Each path below is one point turned by a fixed rotation once a step. After each direction that follows a path, write how fast that rotation turns it, in degrees each step (0 if it stays still).
Each turn is a multiple of 5 degrees from 10 to 175, or 0.
Path 1:
[-17   7 -11  63 -15 -16   5  -7  19  12  -1  10  56  24  28 -26  17   7
   8 -45  20 -12 -31 -24   7  17 -26  60 -33 -10  21 -52 -19 -27 -10 -26
  35  54 -37 -23  -6 -48  53 -13   8  42 -19]
[-21 -12  31  56  -8  -7  17  -3  14  16  27   9  30  -2  14 -61  -2   2
   2 -24  28 -14 -36  14  21  29 -56  68 -62  -2 -11 -38 -12 -23   8 -41
  38  51 -17 -13  10 -15  41  -1 -11  36 -14]
[ -4  -1 -17  32 -16 -45  24   8  18  11  14 -27  31  16  24 -31 -10 -29
 -13 -37   4 -34 -22  23  36  14 -78  43 -68 -15 -23 -35 -23 -33  -3 -42
  35  31  18 -14  -6 -20  37  13  12  49  -5]
[ -4  28  -2  39 -22 -49  -6  -8  36  30  16 -45  29  29 -13   8  12 -22
  13 -60  -5  -7 -36   0  12  31 -43  54 -43  -8 -13 -48 -23 -61  -2 -40
  31  39 -13 -18 -10 -21  46  10   2  17 -17]
[-26  -6  -5  29 -18 -19  10  -5  -9  28  27 -41  48   3 -11  -4  45  12
   2 -35  14 -19 -33   2  27  40 -68  67 -40 -19  14 -27 -22 -36  10 -19
  23  59 -31 -12 -14 -29  50 -23 -19   8 -24]
[-21   4 -35  63   7 -19   9  -2   8   2  10  -9  64  14  36 -40  21   7
 -22 -43  15  -9 -30   5  18  22 -48  57 -37 -16  33 -35 -26 -15  -8 -27
  21  52 -11   8   4 -41  60  -8   8  40 -16]
[-10   0  29  73   3 -15   2   4  28  21  32   3  32  -6  17 -48 -19 -13
 -11 -47   5 -13 -47  24  30  26 -38  62 -26  -6  11 -46 -12 -39   3 -51
  33  39 -13 -17   4 -20  48  18   2  26   4]
[ -7 -20   0  31 -35 -31  23  15   4  27  16 -12  34   3  14 -18 -10 -27
   2 -37   4 -54 -35   6  47  13 -64  46 -47 -23 -17 -42 -20 -35  -3 -33
  45  40 -16 -51 -26 -26  34   6   1  37   0]
[-13  23 -17  31 -33 -41   8 -12  30  17  -6 -11  39  39   9 -10  18 -10
  20 -51  17 -12 -27 -22   0  21 -44  55 -62  -7 -24 -52 -30 -36  -6 -29
  40  50 -24 -23  -8 -28  41  -5   4  37 -31]
[-22   7  15  37  -4 -23   9 -20  10  23  25 -29  35   2  -9 -34  32  11
   2 -27  19   5 -28  17   8  46 -74  69 -66  -2  -6 -23 -21 -42  21 -31
  21  49 -12   5  11 -17  51 -14 -17  21 -28]
[-15   0 -29  53   5 -34  12   4   7  11  27 -51  48  10  21 -25  14  -5
 -25 -31   1 -20 -22  28  38  22 -71  49 -44 -22  23 -26 -17 -36  -1 -36
  22  36  15   9  -4 -37  60  -2  15  42   1]
[-12  11   0  68 -11 -22  -7   8  29  19  31 -30  35  20   7 -10  -3 -14
  -5 -66  -5 -13 -49   8  34  19 -18  58 -10 -16  20 -56 -11 -42 -16 -49
  34  46 -23 -14 -15 -27  53  11   5  17   0]
[-23 -18   5  36 -31 -11  16  11  -5  26  20   3  41  -5   7 -26  16  -7
   0 -50  15 -42 -50  -2  37  25 -56  63 -31 -19   1 -42 -28 -18  -1 -26
  38  59 -43 -40 -21 -20  38  -4 -20   6 -19]
[-10   6 -23  39 -12 -34  18  -5  15   8 -16  20  55  11  34 -42  12  -5
  -2 -43  20 -18 -24 -11   1  18 -63  53 -61  -5  -7 -38 -40 -23   2 -24
  33  45 -15 -27   3 -37  46  -1   8  47 -28]
[ -5  11  33  57  -1 -33   8 -18  32  26  22 -14  30   6   3 -36  -5  -7
  10 -24  10   3 -25  16  11  34 -57  63 -66   5 -12 -34 -12 -60  18 -44
  27  35  -3 -13  12 -25  50   2   4  44  -8]
[-14 -10  -7  35 -22 -34  19   5   7  19  38 -63  29  19   2  -6   8 -10
  -2 -22   2 -36 -21  22  49  20 -65  49 -58 -26  -9 -34  -3 -41   0 -39
  34  42   3  -7 -18 -28  43 -11   3  42   4]
[-24  23 -35  45 -20 -31  -2   3  25  10  21 -42  39  40   7  -4  25 -10
  -5 -69   4 -10 -43  -5  22  24 -33  53 -30 -22   2 -54 -26 -25 -23 -38
  35  56 -20   5 -14 -21  47   1   0  12 -24]
[-23   1   6  47  -4 -14   4   1   3  26  21  -3  46 -15  -1 -33  27   2
 -14 -60  13  -9 -53  12  20  43 -63  69 -25  -8  18 -29 -40 -28  10 -29
  21  54 -33 -15   0 -14  50   2 -20  -8 -28]
[ -6 -13 -14  55   2 -32  19   3   3  16  -2   5  61 -10  35 -34   5  -4
 -16 -31   7 -32 -25   7  26  16 -70  50 -37 -14  26 -28 -31 -39   9 -23
  24  37  -8 -32  -4 -48  56   0  14  49  -2]
[ -6   5  24  70 -15 -23   3  -7  38  21  19  -4  32  24  15 -26 -18 -10
  15 -32  10 -15 -30  -3  18  16 -23  58 -48  -6  -2 -58   1 -48  -5 -48
  43  40 -19 -28  -5 -37  48   2  12  54   3]
[-23 -12  11  27 -39 -18  21   6   5  20  33 -30  17  18  -4 -28   6 -10
   9 -29  21 -33 -35  10  39  23 -63  60 -68 -17 -35 -44  -9 -22  -4 -40
  49  55 -18 -18 -17  -6  29  -8 -16  30 -20]
Speeds:
[ -2  -6  -3  12   7   9  -4   7  -6  -1   2  10   9 -10   7  -3   0   3
  -9  -9  -2  -3  -9   0   6  -2   8   2  23  -4  23  -1  -2   7  -4   3
  -3   4 -10  -3  -3  -5   6   2  -1  -8   5] => 60
[  0  11  20  10   3   4 -10  -7  13   5   5   5  -7   1 -11  -2  -4   1
   8  -7   0  16  -8  -1 -10   7  15   7   4   9  -2  -6   3  -9   2  -7
   0   1  -7   2   7   6   2   5  -4  -9  -2] => 135
